The rows below fall into families. The same turns and mirrors carry the whole set onto itself and the rows of a family onto each other. For each named row, which other rows are in its family? Write them in the order they are listed.
These 18 rows form 6 families of 3 rows each.
nav: [ 3.26 -3.89 -3.17 -3.56  1.02  0.54 -0.28  3.85  0.19 -1.58  1.50  0.14
  0.16  0.96 -2.34  2.07 -1.97  0.46  4.09  0.12 -2.09 -1.21 -1.56  1.26
 -3.43  1.17 -2.97 -0.68  3.52 -4.16 -2.15 -2.81  0.20 -0.78  1.26  1.67
  2.93 -0.75]
Fep: [-1.30 -0.69 -3.50  1.68  3.86 -0.18 -1.07 -0.81  4.08 -0.61  0.37  4.10
  0.14 -0.34 -0.51  0.04  0.09  0.88  0.58 -1.41 -2.62  1.31 -0.30 -0.23
 -2.35  0.56 -1.68 -1.25  1.12 -2.84 -1.15  1.08 -2.14  1.40 -1.80 -0.68
 -2.26  0.52]
bovi: [-0.30 -2.60 -3.59  3.03  2.27  0.56 -1.98 -0.26  4.40 -1.78  0.52  2.89
  1.23 -0.39 -2.31  0.94  0.10  2.18 -0.26 -1.73 -2.32  2.88 -0.81 -0.75
 -2.08  1.14 -2.11 -1.17  0.95 -3.53  0.24 -1.90 -2.51  1.12 -0.73 -0.34
 -1.33  0.56]
Tof: [-1.43 -0.89 -3.37  2.49  1.89  0.28 -2.70 -0.33  3.19 -1.85  0.61  2.11
  2.12 -0.93 -1.62 -1.16  0.73  1.45  1.43 -1.07 -2.50  0.56  0.11 -0.46
 -0.39  1.03 -3.23 -0.91 -1.26 -1.86  0.15 -0.67 -1.38  0.55 -0.82 -0.03
 -1.57  0.20]
datuk: [ 1.96 -0.42 -2.05 -1.08  2.08  1.04 -2.61 -1.02 -3.25  1.62  0.12  3.62
 -1.62  1.63  0.59  1.74  0.08 -2.32  3.53 -3.58 -0.10 -2.04 -1.10  3.52
  0.37  0.76  0.75 -3.36  1.15 -1.96  0.29 -5.27 -1.34  1.26  1.51  0.66
 -1.57  0.70]
Bar: [ 2.54 -2.66 -2.32 -3.82  0.74 -0.10  1.48  3.22 -0.17 -0.26  2.02 -0.31
  0.27  1.35 -2.37  2.57 -3.27  0.16  4.80 -1.25 -1.30 -1.27 -1.48  2.29
 -3.39  0.78 -1.70  0.24  1.80 -1.83 -1.67 -3.07  0.36 -1.23  0.20  0.40
  2.79 -1.88]
gero: [ 2.38 -3.59 -2.23 -2.87  0.38  0.84  0.90  4.24  0.85 -2.08 -0.38  0.05
  0.19  1.03 -2.69  2.86 -2.04  0.18  4.43 -0.30 -2.14 -2.09 -0.46  1.79
 -2.38  0.57 -1.34  0.49  0.69 -1.99 -0.04 -3.37  0.04 -1.13 -0.29  2.65
  2.60 -1.78]
Liped: [ 2.28 -1.40 -1.37 -1.34  4.02 -0.28 -1.28 -0.73 -1.90  2.05  0.77  4.21
 -2.07  0.19 -1.07  0.35  0.36 -1.85  2.38 -2.75 -1.09 -2.04 -1.00  2.49
 -0.64  0.77  0.34 -5.32  1.74 -3.86  0.34 -5.44 -2.94 -0.37  3.34  1.07
 -1.58  1.32]
tugo: [ 2.14 -0.04 -1.21 -1.72  3.32 -0.75 -1.65 -0.31 -1.13  0.98  1.51  5.20
 -3.27  1.06 -0.40  1.01 -0.99 -1.74  4.08 -3.64  0.49 -1.86 -2.14  2.89
 -0.55 -0.50 -0.13 -5.52  2.13 -2.59 -0.37 -3.47 -3.31 -0.06  1.71 -0.66
 -0.17  0.30]
memer: [ 3.57 -4.37 -2.59 -2.54  0.21 -0.14  1.63  3.27 -0.22 -2.71  1.29  0.44
 -1.18  1.45 -2.19  2.53 -2.69  2.00  3.12 -0.63 -0.48 -1.66 -1.89  0.98
 -3.94  1.18 -1.96 -0.38  3.15 -3.12 -0.45 -3.60 -1.31 -0.56  0.60  1.28
  2.15 -1.44]
pofud: [-1.68 -0.93 -3.73  1.13  1.95  1.64 -2.70 -1.20  3.04  0.07 -1.17  3.03
  2.62  0.62 -0.98  0.56  0.73  0.76  0.20 -1.33 -1.03  1.51 -1.83 -0.23
 -1.54  1.93 -2.08  0.38 -0.49 -2.14 -0.58 -1.39 -1.96  1.21 -0.92 -1.98
 -1.95  0.97]
nuneb: [ 1.33 -3.76 -3.33 -3.51 -0.36  1.66  0.56  3.23 -0.99 -1.07  0.37  0.11
  0.71  1.32 -0.71  2.50 -2.79  0.88  4.01 -0.81 -0.13 -1.78 -1.66  1.60
 -2.79  1.62 -2.97  1.19  2.29 -2.02 -2.33 -2.63  0.43 -0.11 -0.78  1.16
  1.19 -1.57]
Nerap: [ 2.05 -0.33 -0.69 -0.40  2.54  0.22 -2.18  0.25 -3.25  0.39 -0.25  3.63
 -1.29  0.90 -0.81 -0.10 -0.84 -1.88  3.53 -2.21 -0.02 -1.87 -1.28  3.08
 -0.20 -0.26 -0.52 -5.13 -0.93 -1.33  2.00 -4.85 -3.64 -0.45  2.32  0.23
 -1.01  0.57]
pud: [ 2.10 -3.98 -3.07 -3.05  1.91  0.46  0.29  3.77  2.09 -1.93  0.71  0.98
 -0.98  1.55 -2.00  2.71 -4.26  0.08  4.76 -0.28 -1.63 -0.51 -2.46  2.34
 -4.32  0.26 -1.38 -0.41  3.63 -2.08 -1.38 -1.53 -0.22 -0.04 -0.70  0.96
  2.21 -0.52]
Bezur: [-0.95 -0.74 -3.63  2.39  2.84  1.87 -2.28 -0.53  4.22 -0.94  0.79  2.52
  1.40 -0.16 -2.44 -0.41 -0.62  0.84  0.88 -0.18 -1.96  2.22 -1.22  0.16
 -2.12  0.42 -2.05  1.03 -0.13 -2.11 -0.95 -0.21 -0.78 -0.06 -0.27 -1.05
 -2.11  0.81]
Mak: [ 2.54 -1.86 -1.99  0.36  2.94 -0.65 -2.22 -1.25 -3.05  0.37  1.73  3.81
 -2.73  0.75 -0.33  1.24  0.56 -0.42  2.82 -3.60 -0.62 -1.03 -0.33  2.23
 -1.20 -0.81 -0.05 -5.60  1.93 -2.78  1.10 -4.59 -3.63  1.06  2.67  0.68
 -1.85  1.05]
laper: [ 2.37  0.71 -1.04 -0.22  3.65  0.63 -2.05 -1.49 -2.75  2.61  0.56  3.69
 -2.65  0.51 -0.35  0.95  0.41 -1.93  3.30 -3.05 -1.59 -1.37 -1.62  3.67
 -0.46 -0.60 -0.86 -4.25  0.60 -2.39  0.55 -3.86 -2.95  0.08  1.46 -0.07
 -2.09 -0.37]
Fave: [-0.92 -2.50 -4.04  2.05  3.15  0.55 -1.53 -0.73  3.77 -1.12  0.48  2.38
  1.75  0.06 -1.48 -1.48  0.47  0.29 -0.63  0.03 -3.00  1.89 -0.93 -0.06
 -2.92  1.95 -2.82 -1.96  0.53 -3.77 -0.38 -0.65 -1.93  0.95  0.51 -1.20
 -1.61  0.52]

Which other rows belong to the same family as Bezur? Bar, laper
Which other rows belong to the same family as tugo? Fep, pud
Which other rows belong to the same family as nav? Liped, Fave
Which other rows belong to the same family as gero? Tof, Nerap

The rows below fall into families. The same turns and mirrors carry the whole set onto itself and the rows of a family onto each other. For each named row, which other rows are in its family? Write them in the order they are listed.
These 15 rows form 5 families of 3 rows each.
nov: [ 0.35  3.46 -0.41  0.82  2.13 -0.40  2.17  0.99  2.76  2.69]
las: [ 1.10 -2.58 -0.78  0.11  0.76  0.52 -1.67 -2.01 -0.85  0.61]
Nim: [ 3.16  2.01  0.35 -1.00 -0.82  2.78  2.73 -2.35  0.83  0.36]
lebos: [-0.10 -1.89 -0.68  0.15  2.75 -0.14 -1.52 -1.20  2.02  0.39]
ran: [ 0.54  2.40 -0.42  2.41  1.94 -0.14 -0.39  2.42  2.53  1.28]
loziv: [ 2.75  0.08 -1.61 -1.73 -0.53  0.59  3.63 -1.67  0.16  2.24]
Zuven: [ 1.70 -1.73  0.11  1.26  0.87  1.81 -2.05 -0.49 -0.02 -0.13]
gon: [ 3.60  1.98 -2.04 -1.04 -0.15  1.44  3.61 -1.03  0.82  0.83]
sop: [ 1.53  1.55 -0.75  1.23  2.33 -0.30  1.49  2.04  3.72  1.56]
libel: [ 2.43 -0.09 -0.90 -2.10  1.26  2.63  3.21 -2.12  0.06  1.11]
muraf: [ 0.80  3.59  1.10  1.83  0.60  0.11 -0.19  0.12  2.73  1.52]
kuge: [ 0.74 -2.62  0.04  0.85  2.09  1.21 -1.44 -0.66 -0.20  1.38]
rumez: [ 0.87 -1.22  0.58  0.50  0.42  0.63 -2.25 -2.78  1.31 -0.61]
modot: [ 2.87  1.56 -1.47 -0.66 -1.94  0.97  2.40 -1.48 -1.01  1.56]
Bavo: [ 1.49  2.66 -1.16  1.79  0.55 -0.58  0.17  2.07  3.29  0.25]

Which other rows belong to the same family as ran? las, gon
Which other rows belong to the same family as rumez? Nim, muraf
Which other rows belong to the same family as sop? loziv, kuge
Which other rows belong to the same family as modot? Zuven, Bavo

The rows below fall into families. The same turns and mirrors carry the whole set onto itself and the rows of a family onto each other. For each named row, which other rows are in its family? Write them in the order they are listed.
These 15 rows form 3 families of 5 rows each.
zimer: [-0.19 -0.99 -1.03  4.80 -3.24  1.26 -0.06  0.27  5.04  3.99  0.72 -0.20
 -2.69  2.55  0.47  0.45  3.06 -2.00  1.76 -0.49 -1.95 -0.15 -0.18  2.39
 -1.12  1.21  1.55 -0.98  4.50 -0.15]
lome: [ 1.44  3.09 -0.66  2.00  0.47 -0.92 -0.24 -2.02  2.13  1.62  1.14  0.02
 -0.60  1.07  0.01 -2.02  1.46  3.24  1.62  0.06  1.71  1.30 -0.82 -0.94
  3.39 -0.54 -2.41 -1.61  3.02 -0.02]
lavos: [-2.55 -0.33 -4.83  1.62 -3.21 -0.36  2.48 -2.28  0.49  0.53  3.47 -0.60
 -1.32  0.68  1.59  1.25  2.21 -2.14  0.61  0.08 -1.26  0.35 -2.22  1.01
 -0.59  1.78  2.17  1.09  3.24 -0.51]
Lusi: [ 1.53  2.33 -1.03  0.53 -4.34  1.89 -0.98  1.05  4.29  4.30 -0.62 -3.11
 -1.04  1.25  0.64  1.17  2.32 -1.42  3.22 -2.05 -3.26  1.79 -0.66  1.69
  0.64 -0.56  0.86 -0.50  2.23 -1.94]
Vuseb: [ 0.58  1.82 -1.04  4.19 -1.13 -0.88 -2.23 -2.60  4.44  0.58  2.29  1.34
 -1.21  2.97  1.04  1.07 -0.42 -4.00 -1.64 -0.61 -1.48  2.32  1.92 -1.36
 -0.52  2.17  1.09 -0.77  3.01 -0.37]
zekit: [ 1.39  4.25 -1.50  2.52 -1.46 -1.16 -2.09 -1.42  4.43 -0.11  0.39 -2.52
 -1.66  1.48 -0.71  1.52 -1.43 -1.09  0.61 -2.29 -1.39  2.69  0.49 -1.97
  0.16 -0.81 -1.20 -0.16  0.79 -2.11]
Dil: [ 1.70  0.14 -1.89 -0.03  1.41 -0.69  0.48 -3.55  2.07  3.14  2.05  2.71
 -0.50  2.24 -0.20 -0.71  1.67 -1.23 -0.38  0.30 -0.08  0.99  0.53  1.93
  2.44  1.96 -1.51 -1.89  3.79  1.10]
napi: [ 0.63  2.55 -1.53  3.40 -1.88 -2.24 -2.62 -1.06  5.91 -1.19  1.42 -2.52
 -2.77  1.78  0.96  0.73 -1.28 -2.34  0.00 -0.64 -0.51  2.92  1.96 -2.00
  0.20  0.89  0.47  1.31  2.19  0.03]
Rog: [-0.65  2.61 -1.80 -0.24 -4.37  1.06  2.16 -0.79  0.04  1.08  1.22 -1.14
  0.97 -1.18  3.82  0.81  2.24 -1.39  0.10  0.71 -3.04  1.75 -1.85  0.00
  1.89 -0.50  1.62  0.51  2.79 -2.68]
sek: [-1.04  1.71 -3.88 -1.59 -3.33 -0.69  2.23 -1.09  0.24 -0.93  1.47 -1.28
 -1.29 -0.61  3.01  1.40  2.01 -2.62 -1.00  0.66 -2.18  2.39 -0.81  1.84
  1.31  0.23  2.47  2.55  3.43 -0.87]
Res: [ 1.65  1.17  0.66  0.94  0.92  0.01  2.52 -0.76  2.73  2.16  1.71 -2.29
 -0.74  2.68  4.51 -1.00  2.87 -0.18  0.37  2.00  1.25  5.20  2.84  1.71
  1.48  0.78  3.25  0.80  1.74 -0.52]
fod: [ 0.34 -0.60 -1.71  1.84  2.05 -0.08  3.98 -2.31  2.85  2.74  2.91 -1.11
  0.12  2.86  2.18  0.55  2.33 -2.44  0.82  0.59  1.30  3.07  1.31  1.56
 -0.63  1.48  3.28  0.30 -0.28 -0.49]
fedut: [ 1.56  0.83 -1.04  0.74 -0.12 -1.91 -0.48 -1.94  2.44  0.94  0.63  0.95
 -2.47  0.96  0.50 -1.80  0.98  1.72 -0.98  1.98  0.56  1.09  0.97  1.37
  4.09  0.52 -2.07 -1.33  4.53  1.08]
naki: [ 0.66  0.25 -2.04  0.93 -4.24 -0.13 -0.02  1.78  4.50  3.50 -1.50 -1.89
 -3.40  1.49  0.28  0.75  2.93 -1.67  3.56 -0.66 -1.23  0.67  0.33  2.83
  1.13 -0.58  2.11  0.29  2.94  0.23]
Vin: [ 1.75  2.79  0.34  2.63  1.33  1.22  3.39 -0.70  1.99  1.63  1.88 -2.87
  1.58  1.19  4.51 -0.63  2.49  1.26  0.69  1.46  0.63  3.80 -0.37 -0.30
  0.86 -0.14  1.62  0.80  2.07 -0.92]

Which other rows belong to the same family as fedut? napi, sek, Res, naki
Which other rows belong to the same family as lome? Lusi, zekit, Rog, Vin

